128  130  130  128  153
143  133  128  115  133
147  137  129  115  133
yields 129

120  111  117  121  121  126
143  135  128  134  136  137
139  102  141  121  115  127
yields 141

147  146  138  116  129
126  144  114  124  130
142  100  117  124  127
yields 117

126  119  125  122  131
150  115  128  109  144
133  134  132  132  130
yields 132

108  148  111  108  127  105  119
106  126  145  111  151  108  114
141  129  140  104  133  123  151
yields 140

141  116  119  133
128  121  119  131
148  115  101  120
yields 101

120  122  126  126  121  122
132  132  131  132  132  132
157  142  135  135  146  136
yields 135

141  133  105  121
125  116  154  126
128  120  157  140
yields 157
---
[[109 122 127 131 124 126 128]
 [118 113 126 126 131 132 126]
 [127 123 104 124 124 121 133]] --> 131

[[126 150 115 122]
 [139 140 121 117]
 [107 138 132 111]] --> 140

[[126 123  99 145]
 [137 123  99 138]
 [126 123 144 135]] --> 123

[[152 138 115 110 110 123 147]
 [147 105 144 131 108 153 112]
 [144 143 138 130 117 110 108]] --> 108

[[117 101 135 145 126 125 120]
 [141 131 122 143 143 112 143]
 [109 116 137 115 109 147 108]] --> 143

[[125  99 125 122 124]
 [127 104 125 128 128]
 [127 131 126 137 126]] --> 125

[[103 136 153 114 118 120]
 [116 116 154 119 134 104]
 [108 146 148 112 117 139]] --> 119

[[127 131 130 130 137 139 114]
 [127 131 152 130 137 110 131]
 [127 131 141 117 128 110 131]] --> 137
---
147  110  108  149
138  139  139  139
155  109  117  146
→ 108

138  138  125  120  119  137  115
130  114  126  127  131  107  106
137  119  124  126  145  120  137
→ 137

126  126  131  139
117  135  135  125
150  121  130  116
→ 131

133  150  130  128
148  143  126  155
129  135  113  131
→ 130

138  142  151  135  140  147  140
136  113  129  127  133  121  146
131  104  133  117  119  108  141
→ 147

109  128  128  138
150  101  142  136
122  135  122  134
→ 128

143  111  135  140
130  147  104  134
108  146  126  113
→ 135

111  125  106  127
141  153  125  146
104  124  126   99
→ 106

135  121  125  143  157  114  133
143  132  128  137  144  128  118
130  120  119  139  142  139  147
→ 114

131  112  120  140
144  126  105  150
131  117  133  124
→ 120
---
[144 103 152 104]	144, 104

[[140 142 133 121 116 122]
 [128 123 147 117 106 119]
 [119 136 126 124 118 142]]	140, 142

[157 150 105 134 136 103 145]	157, 145

[[114 127 112 108 106]
 [136 133 134 130 127]]	114, 127

[[107 137 124 102 124 134 107]
 [100 143 126 103 119 139 105]]	107, 105

[122 156 103 121]	122, 121
---
[141 139 154 131] → 141, 131

[117 114 135 150 127 137] → 117, 137

[102 156 117 154 122] → 102, 122

[[136 112 128 136 120 120 124]
 [148 135 120 138 118 125 128]
 [146 150 120 135 127 145 137]] → 136, 137

[ 99 144 117 152] → 99, 152

[[122 110 123 124 133 123]
 [129 128 121 118 134 124]
 [111 105 119 102 142 114]] → 122, 114

[138 138 119 100 136 129 150] → 138, 150

[120 151 133 118 146] → 120, 146
---
[[134 121 123 133 125 118]
 [127 131 130 124 130 129]
 [127 127 116 137 136 125]
 [133 141 114 151 132 120]
 [111 132 130 116 127 146]
 [113 130 130 116 127 143]
 [125 142 122 137 133 132]
 [134 144 123 142 127 126]
 [113 132 128 117 142 144]
 [115 122 127 118 135 138]
 [138 127 135 128 123 118]] --> 134

[[134 144 126 144 117 115 121 132 138 138 145 112]
 [126 119 132 111 142 143 128 134 120 128 124 136]
 [127 125 133 122 133 137 130 137 123 132 134 128]
 [116 110 144 124 127 139 156 121 115 114 122 148]
 [137 138 123 120 138 135 107 148 131 146 141 112]
 [126 116 122 114 136 140 127 127 122 119 108 136]
 [134 148 128 147 118 105 120 124 141 141 149 115]
 [136 147 129 139 125 117 115 137 137 147 154 110]
 [121 115 136 123 129 137 144 124 119 117 120 141]] --> 134

[[121 109 147 125 127 122 147 103 133 116 105 143]
 [144 107 119 144 110 145 149 138 116 109 125 123]
 [102 145 149 129 144 104 126 120 147 143 146 133]
 [146 143 109 151 109 105 111 118 136 145 137 113]
 [131 115 143 120 146 157 127 150 108 139 149 140]] --> 121

[[120 124 130 125 134 128 136 118 129 120 129 133 133 141]
 [129 137 129 132 123 117 121 137 125 132 131 124 124 124]
 [120 133 131 126 128 122 127 127 127 126 132 129 132 134]
 [129 129 127 130 133 103 133 134 130 121 129 130 122 142]
 [106 130 138 128 129 139 133 109 117 120 134 130 139 139]
 [118 133 134 130 126 129 127 122 121 126 132 127 131 131]
 [119 127 132 129 129 136 132 117 122 124 129 129 131 133]
 [120 127 132 128 128 138 130 119 124 126 129 129 133 129]
 [115 133 134 129 129 120 130 123 122 122 133 129 131 139]
 [120 128 132 133 131 124 134 120 119 121 130 128 127 139]] --> 120

[[125 130 128 129 131 129 127 127]
 [125 130 128 129 131 128 127 127]
 [102 133 128 138 131 122 126 122]
 [118 130 128 131 131 127 127 127]
 [117 130 128 132 131 126 127 126]
 [125 130 128 129 131 127 127 127]
 [125 130 128 129 132 129 127 127]
 [114 130 128 133 131 125 127 126]
 [125 130 131 129 141 135 127 131]
 [125 130 128 129 131 127 127 127]] --> 125
